(in the rows, 128 means zero)
The rows below fall into families. The same turns and mirrors carry the whole set onto itself and the rows of a family onto each other. For each named row, which other rows are in its family? Write them in the order they are listed.
These 30 rows form 5 families of 6 rows each.
Q_273: [156 117 153 163 135 127 122 100 112 118 156 101 145]
Q_405: [155 103 151 150 151 119 125 100 115 114 155 131 134]
Q_697: [ 97 127 141 118 116 106 119 110 120 143 130  90 113]
Q_732: [106 122 131 117 139  82 142 113 135 117 130  98 128]
Q_317: [142  99 143 156 144 118 141  96 132 156 156 135 123]
Q_884: [118 134 139 133 114  97 128 114 142 106 121  91 122]
Q_700: [155 125 163 163 148 124 126  95 115 126 143 103 137]
Q_424: [121 113 114 122 107 103 123 134 135 137 125 123 127]
Q_148: [145 102 137 154 136 139 130 103 132 140 146 143 133]
Q_204: [115 132 130 139  99 100 113 125 142 135 126 106 112]
Q_874: [123 124 122 118 127  97 139 122 131 105 124 100 143]
Q_594: [108 116 119 125 130  88 123 121 117 133 119  98 106]
Q_326: [153 108 157 173 130 127 125 100 136 144 140 120 129]
Q_407: [104 133 132 135 118 102 130 111 139 111 132  81 136]
Q_505: [149  95 156 160 122 133 125  98 125 149 147 116 125]
Q_101: [114 116 110 138 121  88 114 132 127 121 122 106 115]
Q_219: [110 122 113 135 133  84 132 121 129 117 120  91 120]
Q_530: [109 122 129 137  98 109 103 127 136 125 133 106 123]
Q_782: [144 130 136 157 159 111 134  98 109 145 170 119 138]
Q_430: [114 122 113 136 116  86 118 131 143 120 138 120 132]
Q_50: [107 121 131 111 127  89 113 125 115 139 135 116 112]
Q_906: [142 125 147 160 139 124 137  91 114 161 160  95 135]
Q_406: [111 145 140 122 118  96 118 115 119 135 127  89 110]
Q_192: [143 117 130 171 160 121 136  91 111 145 154 115 120]
Q_332: [147 131 154 166 142 122 123  97 114 164 150 109 128]
Q_642: [152 111 135 171 157 125 125  96 109 122 151 120 124]
Q_428: [146  98 138 168 151 127 131  93 118 141 145 127 113]
Q_730: [148 122 141 147 157 133 137  96 115 114 150 120 148]
Q_335: [113 133 122 106 130  97 132 121 111 146 128 101 125]
Q_680: [136 128 134 144 154 132 136  95 109 160 156 125 132]

Same family as Q_732: Q_405, Q_317, Q_782, Q_430, Q_50
Same family as Q_219: Q_594, Q_101, Q_192, Q_642, Q_428
Same family as Q_407: Q_273, Q_697, Q_505, Q_530, Q_906

The rows below fall into families. The same turns and mirrors carry the whole set onto itself and the rows of a family onto each other. For each named row, which other rows are in its family? Write them in the order they are listed.
These 32 rows form 4 families of 8 rows each.
Q_804: [112 120 108 120 126 112 133 107 147 134 151 125 142 120 105 136 117]
Q_74: [134 109 109 131 108 151 139 122 134 138 150 145 122 104 115 119 118]
Q_510: [146 139 124 143 140 133 128 148 157 153 117 149 117 142  99 133 134]
Q_106: [138 136 129 124 136  99 122 130 138 146 112 127 136 135 102 164 134]
Q_620: [139 110 105 121 114 151 130 135 149 146 153 140 144 131 116 125 128]
Q_974: [131 145 134 112 122 106 131 143 115 158 101 133 124 117 114 149 126]
Q_864: [122 111 120 132 122 124 147 105 136 141 127 107 121 129  97 132 114]
Q_734: [110 124 130 119 107 138 113 137 111 108 130 126 112 149 148 122 136]
Q_991: [135 125 173 128 126 103 121 130 117 121 109 145 130 131 156 134 138]
Q_483: [141 146 116 134 134 112 129 123 136 148 119 152 123 125  84 132 114]
Q_896: [122 156 158 144 137 129 128 148 129 127 114 138 118 154 134 112 146]
Q_912: [142 147 151 142 138 106 117 135 131 154 110 139 132 143 102 141 113]
Q_548: [131 147 147 129 124 110 115 142 134 112 118 157 135 109 158 136 146]
Q_494: [138 112 149 127 108 145 129 126 116 109 138 131 125 132 160 116 131]
Q_654: [136 138 169 135 109 116 131 137 112 114 119 147 129 139 142 131 157]
Q_586: [137 105 120 110 117 143 131 108 149 140 153 133 124 110 121 119 117]
Q_329: [139 146 158 128 130 105 125 126 132 125 113 132 115 124 150 145 165]
Q_21: [129 130 124 148 142 120 131 151 139 144 112 151 126 119  88 126 112]
Q_150: [144 123 140 153 133 122 136 130 158 162 122 159 142 123 106 122 127]
Q_873: [118 103 124 122 108 136 128 128 135 109 152 137 121 112 142 110 152]
Q_765: [126 117 117 136 114 158 103 125 134 152 149 133 137 107 132 131 127]
Q_311: [126 111 131 146 125 128 131 104 154  94 146 131 133 118 141 121 132]
Q_801: [126 133 150 136 126 103 146 144 138 118 104 151 118 163 121 114 133]
Q_304: [125 129 144 143 144  98 117 140 129 150 106 135 126 123 101 148 117]
Q_970: [118 108 104 139 123 119 127 113 138 137 144 140 116 106  96 132 114]
Q_132: [134 133 163 142 141 116 122 155 121 116 101 139 130 145 134 125 124]
Q_242: [130 106 131 125 105 126 131 103 128 106 148 147 118 115 151 120 137]
Q_828: [129 149 154 150 132 100 121 153 116 115 107 136 130 139 124 134 145]
Q_795: [126 111 106 129 136 127 115 122 153 147 144 128 123 116 101 120 109]
Q_866: [110 131 136 124 121 117 136 104 139 114 152 129 123 111 153 116 147]
Q_244: [114 126 140 123 112 147 129 135 119 121 150 128 144 146 151 105 140]
Q_944: [122 107 155 126 115 131 123 136 129 107 143 116 132 125 160 121 147]

Same family as Q_494: Q_74, Q_991, Q_21, Q_304, Q_970, Q_132, Q_242
Same family as Q_866: Q_804, Q_510, Q_106, Q_620, Q_896, Q_329, Q_244
Same family as Q_765: Q_974, Q_864, Q_734, Q_548, Q_150, Q_311, Q_801
Same family as Q_795: Q_483, Q_912, Q_654, Q_586, Q_873, Q_828, Q_944

The rows below fall into families. The same turns and mirrors carry the whole set onto itself and the rows of a family onto each other. For each named row, which other rows are in its family? Write them in the order they are listed.
These 32 rows form 4 families of 8 rows each.
Q_972: [155 160 145 143 113 114 140 152 143 113 144 120 107 105 166]
Q_668: [132 132 147 101 147 145 109 101 153 142 147 120  97 145 152]
Q_454: [170 161 126 134 120 120 146 138 125 116 136 133 108 105 158]
Q_299: [128 132 130 110 168 139 130  99 136 140 143 132 107 147 142]
Q_382: [155 163 145 137 125 111 139 156 145 115 149 120 117  98 153]
Q_711: [163 168 123 135 113 115 143 135 124 120 148 128 123 108 161]
Q_316: [125 124 144 107 148 142 120 110 143 145 152 102  95 153 157]
Q_193: [118 133 134 106 160 140 120 101 135 139 138 126 106 155 157]
Q_903: [159 156 130 141 116 114 152 151 124 116 140 115 107 110 165]
Q_963: [135 165 148 139 128 105 135 152 143 117 154 116 119  94 162]
Q_76: [122 138 152 114 161 138 115 101 161 136 145 139 107 140 146]
Q_425: [108 128 142 113 158 134 124 111 139 139 142 113 105 157 164]
Q_537: [155 167 121 125 138 113 142 134 117 124 142 132 120  94 150]
Q_491: [164 168 138 130 127 115 137 146 140 116 143 132 119  94 148]
Q_826: [116 124 139 112 145 148 125 112 136 137 135 106  94 153 163]
Q_344: [114 123 137 122 164 132 138 113 136 141 149 108 105 154 154]
Q_946: [126 130 133 105 149 151 121 100 135 137 129 123  96 149 155]
Q_37: [123 129 153 105 145 143 111 109 157 141 151 110  96 147 157]
Q_592: [121 134 147 107 143 151 110 102 155 134 131 129  96 142 158]
Q_77: [111 128 152 116 142 146 114 114 154 133 137 112  94 148 165]
Q_449: [150 172 142 128 132 112 126 136 143 117 144 139 120  86 152]
Q_39: [156 159 134 136 129 111 148 157 129 118 149 112 118 102 155]
Q_720: [116 137 146 107 156 139 112 100 150 135 138 133 105 149 158]
Q_651: [132 127 138 100 151 146 118 101 139 144 147 112  96 149 153]
Q_998: [106 133 153 114 154 135 114 109 154 136 143 120 105 152 164]
Q_952: [167 164 127 130 130 116 147 146 125 119 145 125 118 100 149]
Q_690: [162 173 133 134 111 116 135 135 137 118 148 134 123 103 160]
Q_959: [154 170 138 141 107 111 137 143 142 118 153 123 122 107 166]
Q_604: [142 159 128 136 134 106 150 149 116 124 150 109 118 100 162]
Q_229: [166 166 141 134 115 119 136 141 143 111 137 138 109 100 159]
Q_206: [155 164 129 142 110 111 145 143 128 122 153 116 123 111 167]
Q_455: [108 130 160 123 157 130 122 116 161 137 153 114 107 146 156]

Same family as Q_316: Q_668, Q_711, Q_37, Q_651, Q_690, Q_959, Q_206
Same family as Q_491: Q_382, Q_193, Q_425, Q_39, Q_720, Q_998, Q_952
Same family as Q_826: Q_972, Q_454, Q_903, Q_946, Q_592, Q_77, Q_229

The rows below fall into families. The same turns and mirrors carry the whole set onto itself and the rows of a family onto each other. For each named row, which other rows are in its family? Write them in the order they are listed.
These 18 rows form 6 families of 3 rows each.
Q_227: [109 132 166 154  91 143 134 127]
Q_403: [153 117 123 127 108 156 133 133]
Q_429: [115 131 166 154 101 149 143 127]
Q_239: [130 149 137 119  91 109 112 105]
Q_474: [109 127 165 155  95 145 136 125]
Q_175: [124 145 134 119  96 106 114 108]
Q_685: [114 127 163 159  93 147 139 119]
Q_251: [159 124 126 120 101 155 130 135]
Q_757: [134 146 135 117  91 109 116 101]
Q_133: [156 122 117 121 105 151 130 130]
Q_194: [151 117 119 125 104 158 129 125]
Q_481: [126 148 143 124  92 108 114 102]
Q_511: [157 120 121 124 104 155 135 130]
Q_333: [115 125 164 154  93 150 139 130]
Q_593: [112 125 162 157  91 139 137 132]
Q_808: [121 146 138 120  90 114 110 101]
Q_740: [160 118 121 124 100 146 131 133]
Q_608: [131 154 141 115  95 112 118 104]

Same family as Q_685: Q_175, Q_251
Same family as Q_403: Q_227, Q_757
Same family as Q_481: Q_133, Q_333
Same family as Q_593: Q_194, Q_608

The rows below fall into families. The same turns and mirrors carry the whole set onto itself and the rows of a family onto each other. For each named row, which other rows are in its family? Write them in the order they are listed.
These 15 rows form 3 families of 5 rows each.
Q_367: [ 98 142 137 133  80 141  97 143 104 138]
Q_924: [101 143 146 147 110 128 161 148 138 119]
Q_503: [131 154 115 137  91 125 118 149 110 153]
Q_384: [ 98 129 151 147 107 112 120 125 118  98]
Q_561: [100 142 154 158 100 109 110 138  98 123]
Q_948: [133 143 106 118 114 129 118 135 124 137]
Q_163: [ 84 153 145 154 111 144 154 120 139 128]
Q_517: [118 162 116 115 102 145 114 125 140 144]
Q_587: [ 96 153 157 146 111 109 119 127 142 115]
Q_228: [111 148 117 160  91 143 150 130  97 143]
Q_913: [119 157 110 147 120 133 147 109 126 141]
Q_918: [ 97 143 133 130  96 132  93 105 127 119]
Q_40: [101 157 157 157  96 132 149 155 112 134]
Q_69: [108 132 107 144 111 149 156 123 118 134]
Q_267: [103 135 138 112  95 145 100 133 122 116]

Same family as Q_918: Q_163, Q_517, Q_587, Q_913
Same family as Q_367: Q_503, Q_561, Q_228, Q_40

The rows below fall into families. The same turns and mirrors carry the whole set onto itself and the rows of a family onto each other. For each named row, which other rows are in its family? Write them in the order they are listed.
These 18 rows form 3 families of 6 rows each.
Q_514: [131 125 139 119  93 155  93  91 110 127 139 160 145 109 127 133 138 119
 132  96 150 127 114  99 122 154 143 117  89 108]
Q_153: [163  83 132 121 101 120 146  98 120  90 140 169 113 102 144 148 152 130
 131 103 114 113 123  94 101 123 106 113 121 116]
Q_146: [140 118 136 142 108 162 139 113 108 148 129 183 137  81 101 112 133 115
 121 115 148 130 175  87 124 122 135  93 120 142]
Q_9: [147 120 153 138 116 131 143 121 107 116 149 135 146 119 128 117 110 158
 118 100 124 111 150  74 107 101 133  83 136 139]
Q_556: [132 101 144 119 133 124 140 119 121 126 143 133 104 103 106 123 112 132
 126 100 152 119 120 114 143 147 111 104  96 118]
Q_60: [170  85 125 118  98 120 146 115 120  88 142 175 117 100 139 138 148 141
 133 110 121 114 125  87 102 115  95 114 119 117]
Q_16: [145 118 149 135 117 132 139 130  94 114 149 142 146 121 128 112 112 155
 119 109 124 113 145  71 117  99 137  90 145 133]
Q_13: [141 126 138 111  87 165 121 114 132 106 123 190 150 121 125 148 128 128
 128 110 117 104 153 131 107 109  98  89 122 117]
Q_526: [141 105 142 123 135 129 129 121 117 124 148 137 107 100 104 115 109 136
 139 103 152 113 118 115 149 143 108 108  99 111]
Q_628: [136 100 144 116 131 124 134 133 120 114 143 136 115 103 110 120 109 135
 129 105 161 118 109 112 140 145 103 113 101 111]
Q_833: [161  81 120 128  98 123 141 106 115  93 140 175 113 101 148 149 145 133
 137 105 114 110 123  91 108 114 102 121 118 114]
Q_519: [147 113 140 140 120 134 141 136 104 117 155 136 150 111 128 108 111 159
 120 102 131 119 139  65 109 105 127  91 135 133]
Q_976: [138 132 127 113  99 163 115 117 130 101 121 197 144 120 124 149 133 128
 130 115 120 115 152 130 109 111 100  98 123  98]
Q_862: [128 132 134 122 104 156  91  95 111 125 137 165 144 113 123 130 131 130
 131 103 156 136 124  97 127 143 146 124  84  97]
Q_54: [137 126 135 118  97 156  82  95 111 119 147 157 145 104 119 127 139 126
 133  95 150 120 120  99 125 149 142 123  87 101]
Q_731: [142 120 130 142 108 157 135 120  95 134 131 184 137  83 100 111 134 114
 112 119 153 127 176  84 130 124 140  96 130 133]
Q_885: [148 128 135 144 113 164 132 114 106 136 126 189 138  81 105 114 131 119
 124 114 147 134 181  84 118 114 138 106 129 127]
Q_467: [134 123 129 122  87 160 116 118 133 105 126 192 149 121 125 150 131 134
 124 108 122 101 154 128 113 103  92  98 124 109]

Same family as Q_9: Q_514, Q_153, Q_146, Q_556, Q_13
Same family as Q_976: Q_60, Q_628, Q_519, Q_862, Q_885
Same family as Q_54: Q_16, Q_526, Q_833, Q_731, Q_467

